(in the rows, 100 means zero)
Each path below is one point turned by a fixed rotation once a step. After each direction that follows a path, write how fast that rotation turns it, in deg/step (0 if it stays still).
Each turn is a multiple of 5 degrees from 10 to 175, or 0.
Each row of a path follows its step; steps can be skipped.
Path 1:
step 0: [99,142,75,50,86,75,107,129,98,99,76,72,108,101,79,56,85,116,109,105,117,122,85,74,81,91,62,119,102,121,101]
step 1: [102,85,115,109,106,68,84,104,96,91,73,85,168,63,66,68,99,118,93,123,77,83,113,100,88,72,87,93,132,88,88]
step 4: [136,78,97,119,95,74,102,86,103,108,118,114,125,104,89,88,66,112,87,141,115,117,96,139,79,40,106,80,132,108,119]
step 5: [98,98,90,79,122,92,131,112,105,111,122,87,120,95,64,82,96,98,156,82,115,130,81,146,73,99,102,99,87,144,115]
step 6: [60,92,86,131,79,108,138,121,79,68,125,97,123,87,57,49,101,136,92,100,119,93,100,107,85,73,101,109,93,86,94]
step 7: [121,81,120,110,89,108,110,123,106,100,99,82,87,113,64,92,81,117,139,145,130,78,140,99,84,79,107,50,111,121,89]
step 8: [95,131,90,105,129,130,92,63,90,120,100,105,99,96,78,36,88,118,145,94,109,120,105,89,79,104,116,92,101,128,65]
step 9: [132,106,51,133,97,110,110,115,102,107,107,83,115,82,101,74,63,138,86,128,101,84,96,86,105,54,86,132,89,122,73]
step 10: [121,65,76,78,110,85,96,115,88,119,58,97,127,81,92,98,104,109,148,123,117,94,95,134,121,80,118,75,82,113,58]
step 11: [112,114,54,127,76,84,97,98,90,101,85,118,95,107,59,64,78,126,127,49,85,106,79,118,87,102,104,84,83,70,76]
[94,91,104,84,92,101,112,86,91,93,94,97,102,103,94,108,87,114,94,108,103,103,107,92,120,91,93,108,95,97,104]	120
[108,120,106,94,108,107,88,92,95,111,102,95,102,86,100,104,99,108,95,108,95,82,115,94,98,99,113,109,99,103,91]	55
[102,106,107,104,103,105,108,80,109,102,98,103,103,103,89,107,89,104,107,82,81,105,102,112,102,113,96,92,98,113,97]	120
[113,106,107,99,104,105,102,89,110,101,99,106,84,104,116,82,86,99,97,113,102,114,94,94,102,101,105,105,113,107,106]	80
[91,107,117,101,97,95,115,96,97,113,117,100,114,105,100,99,106,96,104,100,105,96,105,106,94,90,100,104,114,102,121]	25
Path 2:
step 0: [81,138,102,63,85,91,96,107,101,143,142,143,94,78,141,100,44,100,120,86,62,72,100,75,108,101,106,93,64,113,114]
step 1: [101,115,35,108,87,105,127,106,86,111,110,110,99,87,165,106,108,59,87,102,46,84,116,139,83,88,123,100,103,133,106]
step 3: [110,128,111,91,131,104,162,120,88,42,114,133,94,98,87,118,114,106,116,151,91,153,115,109,95,103,109,79,122,84,90]
step 4: [52,127,127,77,115,102,121,76,86,102,112,104,101,141,69,82,72,125,82,153,124,121,116,98,64,96,108,82,124,122,146]
step 5: [81,132,133,100,105,106,140,87,105,83,95,81,77,154,87,48,129,55,122,79,116,75,109,97,103,93,82,81,103,145,123]
step 6: [105,117,130,92,90,137,135,108,95,113,65,87,87,73,81,76,96,93,98,84,142,24,142,80,110,115,131,116,86,94,120]
step 7: [121,112,120,81,99,154,118,101,92,142,101,145,119,75,107,83,125,82,135,102,72,57,62,59,82,105,117,105,107,84,78]
step 9: [94,120,135,113,128,56,139,104,97,140,87,135,98,121,134,120,86,98,93,82,49,115,91,137,129,114,79,143,107,108,82]
step 10: [83,112,107,107,93,67,144,115,96,94,111,101,54,74,135,158,53,108,108,128,74,98,144,80,119,107,93,80,117,126,94]
step 11: [62,143,37,41,69,95,143,73,104,116,113,111,76,123,110,119,122,110,95,136,80,98,117,97,101,97,93,84,113,98,107]
[100,112,100,103,75,105,96,104,106,95,102,102,89,112,93,101,92,92,99,112,105,116,104,112,99,95,113,101,101,100,86]	40
[100,96,80,109,110,106,106,101,107,107,88,97,100,86,86,103,97,100,84,108,105,99,120,111,100,94,107,103,101,102,109]	155
[90,82,95,77,99,101,105,107,91,106,99,96,97,98,105,113,100,95,102,94,94,118,99,101,113,93,109,100,88,109,101]	35
[94,104,105,99,104,112,98,112,108,104,76,97,107,100,104,90,88,97,100,96,104,97,93,86,99,80,96,109,101,102,86]	40
[106,93,94,111,113,108,100,115,91,99,93,114,95,109,102,101,99,110,96,97,105,115,86,99,95,119,108,105,110,103,98]	65
[116,102,102,95,100,111,88,110,110,107,104,102,107,92,113,97,95,85,98,91,96,93,92,113,100,102,116,92,100,89,112]	55
